The rows of Y fall into 3 groups, which share some directions, and each row is roughly a mix of its group's hidden directions.
Y (132 x 13):
-3 -10 -16 41 -16 -15 -39 18 -49 -22 -11 -24 14
8 17 4 -29 25 47 -40 -17 17 -10 -9 32 -26
-28 -23 38 -19 -26 -48 26 22 9 1 27 3 3
-6 -45 -19 4 7 -9 41 13 -23 -21 -1 -53 9
-5 -17 -26 44 26 -25 4 -26 -7 29 49 8 6
-8 -23 -23 29 13 34 6 -33 -49 33 17 -1 1
-14 11 23 -22 -2 -58 4 26 41 -31 -8 10 -5
-1 -21 23 -37 -16 35 7 7 -20 -34 -11 -46 -21
-48 -12 5 -21 -14 25 -5 4 -12 -55 8 12 -30
7 62 49 5 8 2 -18 13 18 -1 -10 -9 -29
-7 35 -11 15 -25 29 38 -32 26 5 39 12 -16
-9 23 -22 18 -27 38 35 -5 -23 -13 -9 -42 27
-16 12 5 -3 -6 46 1 -31 1 50 41 14 -13
19 -8 -18 -14 3 55 47 -4 22 -29 -15 -8 -18
5 -2 -19 27 -1 3 -15 -44 -26 44 24 -39 12
21 13 -17 -15 12 24 -20 15 -4 9 -25 60 37
-3 13 -1 24 7 22 -39 -38 -21 43 32 19 -19
6 7 23 -10 -25 -31 -18 24 -36 -19 -27 -50 13
16 6 -11 -23 19 70 -23 -16 -9 -4 0 12 -31
5 -1 -10 26 13 54 -29 -31 -21 1 -1 -8 -44
-8 5 52 -32 0 2 -26 17 -3 -30 -12 -40 -27
-12 -12 -24 56 -15 -26 -11 -23 -32 32 24 -3 8
2 48 -4 46 -9 0 -7 -21 -4 21 32 36 -17
-1 -33 1 -33 -23 22 50 -5 32 -31 -1 -22 0
-9 1 -1 42 -16 4 -45 -16 -27 -12 4 -33 -42
-30 40 13 42 13 -7 -34 18 -26 -1 36 6 -1
-26 -7 13 29 -6 -59 7 -25 36 -25 -12 -6 -13
-4 -25 9 -1 -3 -9 12 -38 33 8 -31 56 -22
-11 22 43 -30 -20 -7 44 -12 43 8 16 -1 -12
17 30 23 -21 -19 -30 -47 30 -17 3 -27 7 25
13 -17 -25 -24 18 38 10 0 24 -6 -45 2 45
25 25 -27 -1 24 37 -23 -3 17 12 -14 52 17
18 -30 -14 -4 1 -34 47 10 16 -2 -31 -25 38
6 46 2 25 19 -32 -42 15 -23 29 8 24 7
7 13 14 -37 -12 64 9 -17 14 -17 13 -10 -31
-5 3 -25 40 -4 45 16 -44 -18 24 2 22 -18
-1 1 19 -36 2 -48 20 39 13 2 -31 6 32
11 47 5 11 13 -6 12 64 2 -25 20 -11 10
1 -30 -12 -39 -22 57 11 -24 -10 -17 -18 -7 -22
-7 -25 -28 37 8 -5 -2 -21 -57 -1 -11 -36 6
7 -16 6 -41 20 37 13 5 31 -35 -9 -30 -31
15 33 5 14 -17 66 -33 -11 -7 12 -13 21 -4
-2 30 -6 51 7 -32 16 -23 18 35 17 28 13
-17 11 39 -9 -7 0 -57 0 -46 22 4 -15 -11
13 -28 -7 -35 5 12 47 19 35 -38 -17 -14 5
12 -11 -43 21 24 58 -1 -14 19 3 6 19 -27
0 -10 2 -11 -15 1 56 16 17 -47 3 -41 -9
21 -1 10 -49 23 -21 -20 6 -36 8 -41 -21 19
6 -61 -5 -21 9 -17 -11 21 -17 -31 -7 -42 1
4 -20 3 -34 -16 11 37 21 19 -37 -50 8 8
2 27 11 -12 -22 9 61 10 30 -23 24 -25 -10
-2 30 23 -20 -13 -39 41 38 19 -24 4 -15 17
-21 -9 1 24 -7 33 -26 -44 4 -5 4 45 -34
2 48 4 26 26 -35 -44 14 -15 19 10 22 -1
32 5 -20 -2 43 7 -54 10 -11 27 -3 32 3
-31 -42 3 -10 -6 3 -28 -16 -47 3 -16 -39 17
35 3 -15 19 -7 4 41 18 14 -11 -34 -38 36
3 53 41 -22 -3 -33 6 39 13 -17 -7 -4 7
39 8 11 -24 17 33 -30 -2 34 -33 -21 -4 -31
13 -8 -10 -6 9 21 -49 1 -59 32 -12 13 9
-5 -3 -3 3 -21 19 55 6 -1 -26 -24 -17 52
-19 26 5 12 2 -9 48 21 13 -8 -13 61 7
7 -9 -17 -31 -12 4 57 8 36 -25 -17 19 27
-16 -30 25 -36 9 -14 41 0 -8 -24 8 -45 -20
24 -17 -12 -23 10 35 0 30 6 -34 -13 -42 -36
9 -63 -28 -13 11 31 1 -7 -18 -25 16 -25 -17
7 -35 -3 -41 -8 -8 35 24 17 -37 -36 -13 11
10 -33 -19 24 5 3 16 -55 -15 22 5 -40 -23
3 70 20 7 -18 9 -2 34 22 -19 -14 13 8
26 -39 -40 12 15 18 13 0 7 18 13 36 41
16 36 8 6 -22 -10 -50 14 -30 0 -35 9 32
6 -52 -16 1 17 -50 -19 18 -3 18 -5 1 35
-7 -41 -27 33 3 18 -1 -14 -26 -4 3 -45 -38
-10 -9 -40 58 12 -4 20 -23 -16 21 29 17 8
7 1 -18 44 -11 -50 -25 -6 -19 32 28 2 19
1 -35 8 -44 -7 15 33 20 3 -41 -7 -38 -3
-11 39 55 -8 -29 -16 14 10 19 -20 2 -32 -15
11 -16 -18 13 6 -5 -73 26 -23 -14 -16 -13 -9
-2 66 19 7 2 25 -7 -10 7 33 3 36 -9
10 54 4 -20 3 54 6 -10 16 -4 -7 34 -17
20 -17 -35 10 37 -5 -40 -2 -5 31 -9 42 18
4 31 43 -25 -4 -30 2 43 0 -24 5 -37 -5
-2 -1 -40 59 10 25 -21 -35 -17 12 5 -2 -17
-9 20 4 -6 14 37 52 -38 40 -13 10 8 1
-21 54 31 7 3 -12 -45 15 -5 9 24 22 -16
16 26 -21 18 13 31 -35 -31 1 37 -7 39 -16
-12 -2 -21 43 3 -41 36 -3 -14 2 21 -11 45
-8 14 -2 45 1 -14 -51 -23 -30 36 2 19 -3
11 3 38 -73 5 -5 -1 12 -2 -3 -33 -8 3
-3 -39 -7 -9 18 -42 48 28 -5 -7 -18 -9 30
36 3 -37 -3 12 42 -29 33 12 4 -17 34 -1
2 28 43 -11 21 -10 -23 37 -10 -23 -7 -38 -29
-2 0 15 -13 19 -68 -10 41 16 -15 2 -6 20
-23 -63 -15 8 22 -9 -16 -18 -35 -4 27 -17 -9
8 -18 -49 40 8 47 9 -15 -31 5 -12 1 -4
0 -35 26 -46 -16 1 -3 42 -2 -26 -11 -27 -26
3 -1 -13 15 17 23 -64 -27 -9 14 -5 10 -42
9 3 -29 19 21 54 -1 -31 13 15 10 22 -40
4 77 7 -9 -16 14 18 24 -2 0 17 -19 -6
0 7 10 -26 22 -41 10 11 40 26 32 39 12
8 36 13 15 25 24 -56 -6 -24 7 -2 4 -36
7 -7 20 -50 3 -22 41 28 4 -17 -16 -24 33
10 -21 -18 -28 21 38 62 2 16 -14 -12 -12 10
-1 5 -30 46 7 -33 -36 -8 -40 19 5 21 12
-13 -27 12 -11 -4 -51 29 10 -28 -5 -4 -43 30
-26 59 5 36 -11 2 -30 11 1 -2 26 20 21
-16 33 -22 51 5 -16 24 -19 22 16 35 21 -8
16 11 -28 16 8 21 -46 9 16 19 -7 56 15
-17 -23 19 -8 5 -59 -14 -3 -48 8 1 -27 6
-30 10 14 20 -30 43 3 -34 -40 7 1 -16 -27
-18 -29 -28 35 -12 26 43 -19 -13 -29 -20 -13 17
10 -37 -20 10 8 -32 54 4 22 -5 -23 7 32
1 -39 -31 -3 -18 -11 51 -12 39 -5 11 7 27
18 -41 15 -35 12 4 -20 1 -34 37 -35 -17 8
13 16 5 15 10 -46 -14 -36 15 54 23 -5 -8
18 -4 -10 13 18 39 -33 -18 -17 38 30 36 -16
-3 54 5 17 -21 49 0 -28 -6 8 4 7 -34
21 -10 -1 -20 5 -42 23 24 50 -5 -16 30 24
4 -35 -12 -21 21 -54 33 24 4 12 5 -1 35
1 37 34 -32 2 57 -16 -8 5 0 -13 9 -29
-7 -25 -24 42 -12 29 13 6 -12 -31 16 -36 -35
22 15 9 -41 7 46 -3 -8 33 -12 -36 -24 -18
-8 -46 -40 13 29 21 13 -26 -26 26 -6 24 12
-7 38 18 24 12 -18 -36 5 8 30 19 51 5
3 10 37 -33 -29 -4 -7 42 26 -41 -8 -22 -2
-21 11 -18 48 5 9 32 -41 -8 13 29 25 -22
-9 -54 -29 1 -13 23 46 -22 16 -24 -7 -11 0
14 -29 8 -61 20 -6 -14 41 -8 -24 -5 -18 11
10 14 -2 7 -23 57 -14 -24 13 -33 -4 -12 -42
-12 -27 -11 1 13 -47 58 16 -2 -19 -3 -25 13
31 -16 26 -24 15 -24 8 36 22 -26 -38 -20 -23
18 -16 -45 27 17 -22 -29 40 -3 13 10 25 28
Here is one row of each group, with its name. Which group are the others in?
-12 -33 -30 41 -33 -30 28 -24 -5 14 11 -1 26 | (93)
-13 -18 -27 30 25 -42 -1 -12 -12 32 26 29 29 | (4)
8 -5 -1 31 -23 29 -10 -57 23 -10 -25 -10 -32 | (44)

-11 56 37 -28 -5 -28 10 27 22 4 7 19 16 | (93)
-11 -17 -9 43 -16 15 -8 -39 -9 11 39 -31 -33 | (93)
9 -16 -24 12 24 28 -59 -6 -1 -10 -6 -16 -43 | (4)
-30 20 44 22 -38 -35 -2 -4 -15 -17 -7 -33 -9 | (93)
14 16 10 -31 -9 56 50 -2 22 -6 -13 9 -14 | (4)
6 -44 -36 35 -28 -20 37 -20 11 -13 -5 -12 17 | (93)
-3 21 22 15 8 -24 -65 4 -34 31 3 5 -1 | (93)
-16 -3 31 -36 -9 -47 -26 28 -17 10 29 -17 20 | (93)
14 -39 22 -42 -42 -18 7 8 8 -2 -17 -20 35 | (93)
19 18 -2 -9 -36 14 28 -17 33 -27 -34 -42 -9 | (44)
14 -5 -29 16 -6 69 0 -20 -5 16 -23 11 -26 | (4)
